[[129 103 100 145]
 [113 114 128 111]
 [116 125 141 134]] → 114

[[123 124 135 133 128 124 123]
 [130 105 135 138 148 125 118]
 [135 130 124 128 134 132 127]] → 148

[[128 120 144 130]
 [130 122 139 129]
 [128 106 124 122]] → 122

[[124 109 102 129]
 [123 126 130 119]
 [124 142 121 132]] → 126

[[143 111 136 139 125 127]
 [128 146 117 134 137 109]
 [151 156 106 134 138 119]] → 134

[[125 131 113 124 142]
 [124 106 119 127 123]
 [125 117 115 116 137]] → 119

[[131 115 139 127 135 127]
 [136 115 153 129 137 128]
 [136 112 152 129 138 126]] → 129

[[150 153 124 112]
 [126 131 128 142]
 [138 135 123 122]] → 131

[[133 118 127 110]
 [109 135 136 118]
 [107 133 153 120]] → 135
---
[122 100 129 126 128] Answer: 128, 122

[105 136 109 149] Answer: 149, 105

[[144 142 150 149]
 [144 138 149 151]] Answer: 149, 144

[[149 108 133 125]
 [111 156 121 126]
 [107 125 137 133]] Answer: 125, 107

[[115 150 112 113]
 [ 99 134 141 101]] Answer: 113, 99

[112 139 135 101 135 114] Answer: 114, 112

[110 122 132 103 135 102 117] Answer: 117, 110

[123 116 130 108 137 100 111] Answer: 111, 123

[126 130 101 124 129 131] Answer: 131, 126

[129 130 130 149 120 121] Answer: 121, 129
---
[136 121 149 122 148 135 129] gives 135

[137  98 118 134 145 147 140] gives 137

[118 100 127 122 155 102 121] gives 121

[[102 121 129 155 141]
 [149 107 102 104 127]
 [148 114 156 109 133]] gives 127

[133 116 134 127 157] gives 133

[131 105 143 130 116] gives 130

[118 117 115 156 123 138 147] gives 123

[110 125 132 139 134 155 126] gives 132
---
[149 128 115 121 117] 149, 117

[152 152 134 129 109 145] 152, 145

[143 109 123 133 142 122 151] 143, 151

[126 155 122 126] 126, 126

[116 106 135 124 126 136 125] 116, 125

[143  98 101 133 100 110] 143, 110

[[147 132 120 118 130 132]
 [107 124 141 137 120 137]
 [113 143 144 107 142 109]] 147, 109

[[134 128 112 125 109 121 122]
 [146 116 111 105 111 127 122]
 [110 129 119 140 120 151 155]] 134, 155
---
[146 115 132 153 140 131] yields 132
[125 155 140 132 140 121] yields 140
[129 127 122 115 127 151] yields 122
[106 146 147 104 130 152] yields 147
[136 134 101 116 139 153] yields 101
[138 137 107 129 127 120] yields 107
---
[104 143 131 151 112] result: 151
[119 113 126 147 150 141 124] result: 141
[116 147 105 115 114 128] result: 114
[145 133 153 155 135 111] result: 135
[128 131 131 151 149 142 115] result: 142
[134 130 156 125] result: 156
[150 134 128 124 142 130] result: 142
---
[[119 120 130 130 131 135 122 118 121 116]
 [134 118 123 124 119 122 118 116 129 135]
 [147 139 132 138 126 127 138 131 130 138]
 [118 115 119 126 133 144 143 130 124 120]
 [119 124 130 132 129 132 141 132 124 127]
 [119 117 121 134 150 129 114 113 120 118]
 [119 136 140 125 118 121 146 153 129 136]
 [125 139 124 122 120 120 126 151 146 124]
 [120 121 126 128 131 128 119 119 123 123]
 [123 118 121 123 119 123 125 120 121 115]] Out: 125

[[115 128 137 131 110 140 139 145]
 [124 127 136 138 119 130 135 134]
 [122 126 133 131 132 114 125 134]
 [123 133 137 128 121 128 129 138]
 [125 138 121 119 129 120 114 121]
 [123 125 135 134 117 139 139 138]
 [121 128 125 122 135 114 119 131]
 [110 120 132 129 112 142 140 149]
 [125 123 135 137 128 122 132 133]
 [125 125 132 119 137 122 128 140]
 [123 141 129 120 117 132 122 130]] Out: 125

[[122 142 117 126 137 130 143 116 131 123 134]
 [120 135 139 119 128 100 131 118 148 117 139]
 [120 112 131 124 116 120 117 123 102 140 122]
 [135 117 118 133 128 141 130 152 128 127 133]
 [128 130 117 113 131 118 122 143 144 138 133]
 [132 127 135 132 120 139 127 134 122 119 124]
 [130 127 113 125 124 127 144 125 131 133 119]
 [135 132 149 140 133 133 119 125 131 128 118]
 [119 131 128 120 135 111 128 121 138 119 146]
 [133 118 115 133 126 129 129 138 116 134 134]
 [122 126 129 117 126 114 126 132 135 125 134]] Out: 119

[[125 128 128 152 128 129 127 127 129 129 127 127]
 [154 128 129 128 129 129 129 128 128 130 129 128]
 [134 128 129 128 128 128 131 124 129 128 128 143]
 [126 128 129 129 139 129 129 130 135 131 127 127]
 [126 128 130 152 127 129 128 133 129 127 129 128]
 [129 129 129 143 127 130 128 129 128 131 130 130]
 [134 128 129 146 129 128 129 125 128 130 126 127]
 [124 129 130 146 128 128 127 128 128 130 128 129]
 [125 128 128 142 129 130 128 129 128 132 129 129]] Out: 134

[[139 128 142 142 127 120 132]
 [126 132 132 133 126 132 131]
 [131 127 117 146 118 121 139]
 [133 145 134 136 133 138 127]
 [130 140 129 126 145 136 129]
 [130 125 116 138 129 131 131]
 [110 127 132 101 129 133 121]
 [132 145 116 135 148 143 124]
 [111 107 114 128 111 112 136]
 [139 131 138 138 124 133 129]] Out: 132

[[126 114 112 118 127 136 135 134 125 129 138 138]
 [122 121 118 103 127 137 135 118 130 131 122 127]
 [121 117 114 124 125 119 121 133 114 139 120 140]
 [132 122 131 132 138 149 123 135 132 136 135 133]
 [139 139 135 133 148 129 136 137 124 135 131 122]
 [123 128 125 131 115 129 140 129 131 114 139 138]] Out: 132

[[148 110 127 123 145 132 130]
 [118 126 118 121 134 129 114]
 [136 129 150 126 103 109 138]
 [129 119 121 134 132 149 116]
 [123 127 131 134 142 129 136]
 [137 128 150 126 103 108 138]] Out: 129
---
[123, 134, 133, 138, 100, 140] value 134
[[127, 107, 111, 155, 127, 126, 142], [132, 126, 130, 125, 129, 127, 127], [128, 129, 128, 128, 127, 128, 128]] value 132
[[124, 123, 141, 105], [118, 134, 119, 113]] value 124
[[111, 136, 114, 141, 121, 152, 142], [105, 147, 116, 139, 123, 146, 136]] value 146
[131, 102, 144, 130, 128] value 130
[[128, 118, 135, 128, 128, 127, 151], [133, 127, 148, 131, 128, 139, 101], [131, 118, 126, 130, 128, 133, 123]] value 139
[121, 101, 106, 146] value 106
[145, 110, 128, 131, 155, 113, 118] value 131
[125, 135, 152, 113, 126, 130] value 130
[118, 129, 130, 115, 119, 121, 150] value 129
---
[122 117 102 124 130] -> 130
[151 103 108 129 138 112 116] -> 116
[130 142 105 110] -> 110
[104 123 152 124 154 108] -> 108
[100 118 124 129 139 133] -> 133
[106 103 123 135] -> 135
[142 124 125 148 150 148] -> 148
---
[[100 126 127 135 125 132]
 [146 136 152 131 133 132]] gives 131

[[130 106 153 152 105]
 [136 133 121 125 146]
 [144 154 126 105 148]] gives 121

[[151 136 133 111 139 139 137]
 [130 131 120 131 128 127 128]
 [126 129 118 131 132 129 128]] gives 128

[[132 128 144 124 128 106 134]
 [133 127 133 126 128 123 135]] gives 128

[[115 125 127 122 139]
 [130 129 152 140 132]
 [133 132 123 129 125]] gives 152

[[109 121 142 104]
 [127 128 129 139]] gives 128

[[155 134 149 156 107]
 [116 127 137 123 112]
 [108 152 114 125 121]] gives 137

[[132 129 122 135 143 147 115]
 [120 116 132 122 123 151 116]
 [110 114 128 112 133 151 127]] gives 123
---
[128 131 132 132 137 118 150] --> 132, 150

[127 125 128 132 139 102 124] --> 132, 139

[113 157 155 148 129 158 101] --> 148, 158

[[137 107 149 127 112 134 112]
 [142 122 126 136 114 114 115]
 [123 136 105 128 124 144 107]] --> 136, 149

[139 154 131 146 119] --> 131, 154

[105 134 126 152 139 141 114] --> 152, 152

[[140 135 114 140 130 134 145]
 [ 99 112 131 118 135 135 119]
 [100 135 148 105 129 124 126]] --> 118, 148
---
[125 147 132 154] -> 147

[[104 118 143 147 127 139]
 [111 126 141 127 118 132]
 [139 143 143 104 132 126]] -> 147

[143 123 139 110 117 153 144] -> 117

[156 128 124 125 127 130 129] -> 127

[156 109 116 130 142 123 128] -> 142

[[120 126 125 154 116 147 132]
 [114 119 126 137 131 118 132]
 [132 109 151 141 142 133 135]] -> 116
---
[[119 143 131 156]
 [115 149 118 146]
 [139 133 142 156]] gives 119

[[134 143 139 147 126]
 [111 104 108 105 129]
 [114 109 115 112 127]] gives 134

[[120 131 157 105 131 133 134]
 [121 104 130 125 140 157 134]
 [149 140 147 140  99 111 147]] gives 120

[[131 121 118 124]
 [125 133 135 130]
 [126  98 118 122]] gives 131

[[112 106 135 121 123 112]
 [129 125 125 133 131 120]
 [126 124 131 129 131 129]] gives 112

[[116 126 101 121 137]
 [129 113 134 124 132]
 [148 108 151 132 123]] gives 116

[[123 118 106 151 154]
 [124 122 109 146 149]
 [104 114 128 116 126]] gives 123

[[104 153 130 137 151 130]
 [114 157 134 138 145 126]
 [108 156 140 133 148 126]] gives 104
---
[[143 133 138 134 121 104 129]
 [132 139 134 135 133 126 119]
 [126 136 130 132 134 135 120]] ans = 104

[[134 103 127 122 109 119 103]
 [133 126 105 110 126 151 108]
 [128 153 134 115 143 119 137]] ans = 119

[[137 153 133 127 128]
 [153 131 129 128 138]
 [152 140 128 128 130]] ans = 127

[[156 145 120 150]
 [119 144 153 118]
 [136 130 132 129]] ans = 120

[[121 130 124 135 155 130]
 [123 131 121 149 156 133]
 [123 130 125 148 149 132]] ans = 155

[[152 128 123 130 144 131]
 [121 139 140 130 125 129]
 [111 135 123 124 123 128]] ans = 144

[[129 118 109 147]
 [106 104 122 152]
 [127 116 138 144]] ans = 109
